Each path is a new rotation, seen through one point. The rows after it are directions, each followed by how far the rotation turns it, in degrees per step (0 if it stays put).
Each turn is a multiple of 5 degrees from 10 to 175, or 0.
Each row of a path follows its step; steps can be skipped.
path 1
step 0: [ -6   2   1  -8   2  21  17   0 -13  -3 -26 -21  -8 -16   2  -3 -15  18
  -1 -23  -3  28  -7   1 -16   3 -10  -1 -11  -4  -6  14   4   9  -4   2
   1 -14   0  13  13 -18  10  -5 -14   3   1  15  -7  -6 -26  24 -12  -6
  -9  10  27   9 -21   5  -4 -13 -24  18  11  -1   8  18]
step 2: [-24  25  -3 -10 -21  -6  -2 -10  21  -6 -12   0 -21   7 -16   4  -4  -9
  -8 -13 -17  -6 -13   5  16  12  -2 -28  -7 -11  26  -6 -15 -10 -13   0
  19 -14 -11  -1  -3 -10 -16   2 -12  -9   4   6  -7  10  -2  14  -8 -14
   9 -14 -13 -19 -24   0 -25   5 -24   0   1   5  -1  -2]
step 3: [  9   4 -16   0  -4  -4  -8 -14 -17  13   3 -12  -9 -14  -5   7  -4   7
   4  -5  -8 -19  -2  16   6 -26  -2 -30  -3 -11   7   4  -1  27 -12  33
   3 -12 -13  19  14   9   1  23 -14   7   6 -25  -2  -1 -16 -19  22  -1
  14  -3  19 -10  -8  -1  -2   8   8  -4   1  17 -19  -6]
step 4: [-19  -2 -19  -5 -12  -4   2   0   8  14  -6  19   6  -6  13  -8 -10 -25
 -12   3   1 -24  11  -6  38   0  -9  -6   2 -22 -21  22   9   1   6  23
  -7 -18   8  10   6   2  -4  -6   3   5  11   4   3  -3  -3  30   3  16
 -12 -10   6  -6 -19 -15   1  11  13   6 -26   3   1  12]
step 5: [ -5 -15   3   8 -22   8  30  -6 -12   5  12  17  -4 -31   3   8  -6  11
  -7   2 -21  17   2  18  -7 -30   9   8  21 -27  13  19  -6  21   2  -2
 -20   2 -11  -4   3  -9   8 -14   0  -9   7 -11  -6  -8  -3   9   5   7
 -15 -13  -7   8 -24  -5 -18  -6  -6   1   1  -8   4 -12]
step 6: [ -9  -3 -23 -13  -6  -4   5 -17 -22 -19  -1   5  -3  -6  23 -11  -9   6
  -3   2   3   2  25 -14 -10  -1   2   0 -10 -26  -8 -18  16  27  14  -5
   9  -3 -10 -14 -14   8 -20 -10 -12   3  -1  13  -4  -4 -13  13  13 -28
   7 -13  10  27  -5 -15  11  13  -8  21   5  -6  12  -4]
step 7: [-37 -25 -24   1   2   8  21   0  21  -6   5   8 -13  10  29  -7  -8  -2
  18   1  -4  25   0  16 -11 -10 -15 -27 -12  13  10   1 -19   2  -3  -2
  -7 -10  22  -5  -7  -9   0  10  -6  -7   8   7 -22   9 -19  -2 -14  -3
   8  -6   1  13  -6   2  -3   6 -18  -4  -9   0 -10  -2]
step 8: [  4  -4  -7  16   2   9  16 -15   7 -25 -19   2  17  11   0  20  -6 -23
   2  17  -7   2 -13  -1  -5   6   7 -16   1  -9   8 -22 -12  12  -4   4
   6 -15  -8   5  17  -3  -6  24 -17  14 -10 -15  23   5 -28 -10   0   0
  13  -9 -19   9  -1 -34 -19   9   5  13   4   4   4   0]
step 10: [-19   2  11  11 -20   3  -6   5  20  22  -9   5  -6 -28   1   1 -16  -4
  24 -11 -17   3  16  -7 -15 -22  -5  -4   7  -6  -7  13  -6  -2  -6  10
  -4  -3 -17  -2   5  10   8 -22   3   5  -1  -1  25 -17  -9 -14   3  24
  31 -13   0  -3   1 -24   1  15  18  12  -4  16  -1   1]
Directions:
[-5 -2 -6  2 -4 -4 -7 -1  2  2  0  1 -1  6  1 -4  4  2  8  3 -1  2  4 -3
  8  1  0  1  2  1 -4  5 -1  2  1  2  0 -1  3 -5 -4  1  7  0 -2  3  3  4
  1  5  3 -2 -4  1  2  2  0  1 -1  3  3 -2  4  2 -2  0  2  0]
130
[ 2 -1 -3 -6 -2  0 -3 -1  1  2  3 -6 -3 -5 -2 -4  7  2 -5  0 -1 -1  1  0
 -3  6  4 -1  4  1  5  2 -2  0  4  2  4  3  0 -2  0 -1 -4  3  0  3  0 -4
 -1  2 -6 -1  1  6  0  0  0  5 -1  5 -1  3  0  4  2 -2  9  1]
115
[ 3  2 -2  4  1  4  1 -5 -1 -4 -8 -3  3  1 -1  5  1  4  4 -3 -2 -6  2 -3
 -3 -4  7  0  1 -1  4  1  0 -2  3 -2  2  4 -2  2 -3 -6  4  3 -2 -2  1  0
  0  4  4  1  6 -5 -5 -1 -2 -2 -6  4 -1  3  1  1  0  0  4 -2]
120
path 2
step 0: [ 13  24  17 -20  -1   9  11 -19  -6  -1  -7 -13   2  23 -15  -4  -1  10
  10  17   7  13  13   9  -7  19   7  -1   9  -2  10 -21  -8   7  19 -25
  12   9  -4 -11 -24  -1   8 -11   4  -4  -4   1  -1 -10  14  -2 -20 -22
  16 -17  10   9  12 -17 -11  -3   4 -14  -4  13   9  28]
step 1: [  0 -28  18  10   5   4  16  -5 -20   8  36  20   2  -7   8   0  -9   0
  -6  -9 -24  21 -14 -10  10   5   6   3 -12  22   1   9   4 -12   2  11
   7  10  21   9 -13   2   0  -7   1   6  11  12 -21  36   0  15  -5  29
  -3  -8  -2  -3  -9   9   8  -5  19  -6  -2  10   3  -5]
step 2: [  7  -7  12 -19  23 -24  -8 -19  15  -3 -12  -7   6  -6 -21 -10  21 -22
   2  17   7 -16  18  -5 -17 -28  -6   3 -10  -7   5  -6  -6   7   2  14
  -8 -19  -8  24   1   2 -15   5 -15  18 -13   8  14  -8  12  24  13   3
   3  -6   9   2  -8  -9  10 -26  -9   2  -4  -8   8   1]
step 3: [  2   8  -5   0 -25  11  24  14  -2   6  10   0  15  -2  22 -19  -5  10
  30  -2   3 -13  -1   9 -11 -11  21  -9  11  10   6 -10  -9   2  11   4
  -6   0  -6  -7  -9   6  15 -24   8   1  -6  32 -16 -16 -14   8   5   3
 -13   1 -20 -12  20   1 -30   8  -5  -1  22   1  -4 -12]
step 4: [  0   1 -12  -6   3   1 -11  -2   1  -3  -2   8 -14 -21  14  37   8  -7
  20 -11   3   9 -12  -5  -5  12   9 -16 -12 -19  11  -8  11 -14  -4   3
 -21  -5  30  17  28   6  10  14   5   8  21  -1  -1  -4  10  -1  13  11
 -17  10  25  13 -22  13  10   5  -9  -8 -17   8  -1  11]
step 6: [ -3  -7  24  12 -22  -6 -15   2   1  16  -1   1 -20  20  29  -5  -6  -4
 -23   7   2   1  -8  -6 -12  14  12  15  -2 -19  -5   3  -1  21  -9   7
   3   5  13 -15   1  21   4  -6  22 -13   9 -15   5  -5  -7  16  10  25
   6 -15  -7 -12   3  14 -26  18   4 -11  -8  19  12  -3]
step 7: [ -7 -23 -18  13  13  -5   2 -19  18  -9  -1  -2  -1  12 -42   8   6 -16
   8  -7  -8   7 -17 -12   3  -5  -5   0  -8  19 -21  -8   0   3 -17   9
   6  -4  11   0  19   4  -7  -1   5  20   5 -20  -2   1   1 -26  -4   2
 -10  10   0  -8 -18 -20 -16  -6 -10  28  19  -6  -3   9]
step 9: [-13   0  -3  19  -9  34  14  17   5  -9  -1 -18 -29 -20  13  -8  -1 -21
 -15  -6   4  22  19  -5  15  20  -7  10 -22  16  10 -10  25   5   0   8
   7  -7   3   9  14   8   2   4  -5   2   5  -1 -18  10 -21   5   6  -3
   0  -9  14   4  15   6  -1  12 -20  -5   6 -15   1   1]
step 11: [-16  19  -3 -11 -15   7   4   7  -7 -22 -24  -7  10   6  31  -7  -1  23
  -9  -8  32   7   9  -9  -1  17  -6   7   3  -6   9   2 -26  -2 -11  -8
  -3  -6 -15  13  -9  -2   8   9 -10  19 -16 -16  14   0   2  -9 -23   7
  25  -6 -21   4   4  -1 -18   7  11  -4   9   8  -3 -13]
Directions:
[ 3 -5 -2  0  3  5 -1  5  0 -1  1  0  6 -2  1  2 -3  0 -3  2  3  2 -1 -8
 -3  2  4  2  2 -6  1  6  2  0 -3  3  0  1  4  4  5  6  1 -3  2  2 -3 -1
 -5 -1  5  2 -4 -3  2 -4 -4  1  2 -3  2  5  1 -1 -3 -6  3 -2]
145
[ 0  0 -7  0 -4 -3 -2 -7  1  1 -2  3 -5  1  4  3 -3  1 -6 -2  1  1  7 -2
 -1  2 -1 -4  5  3  3  1 -5 -2  0  4  4  0  1 -3 -4  3  1  2  1  0  3  1
  3 -2  4 -3 -1 -6 -1  2 -5  7 -5  0  2  6  1 -4 -1  4  2  0]
60
[ 0 -2  2  4 -3  0 -2  5 -3 -5  3  1 -5  0  5  3  1  3 -2  2  4  1  1  3
 -6  3  3 -2  1  3 -4 -3 -3  1  3  0 -1 -1 -1  6  1  4  2 -1  5  3  2  1
  4  9 -4  3 -6  4  1  2 -5 -1  2  8  1  1  2  3 -1 -3 -4  4]
140
[ 3 -4 -5  0 -2 -1  5  4  5 -4 -2 -4 -1  0  4  1 -5  2  8  3 -3  0 -2 -6
 -2 -2  3 -1  4 -1 -4  2 -1  2  5 -5 -1 -4 -4  0  2 -2 -1  0  2  0  2  1
  0  0 -4 -1  1 -4  3  7  5  0 -9  0 -1  1 -1 -4  4 -4  5  0]
80
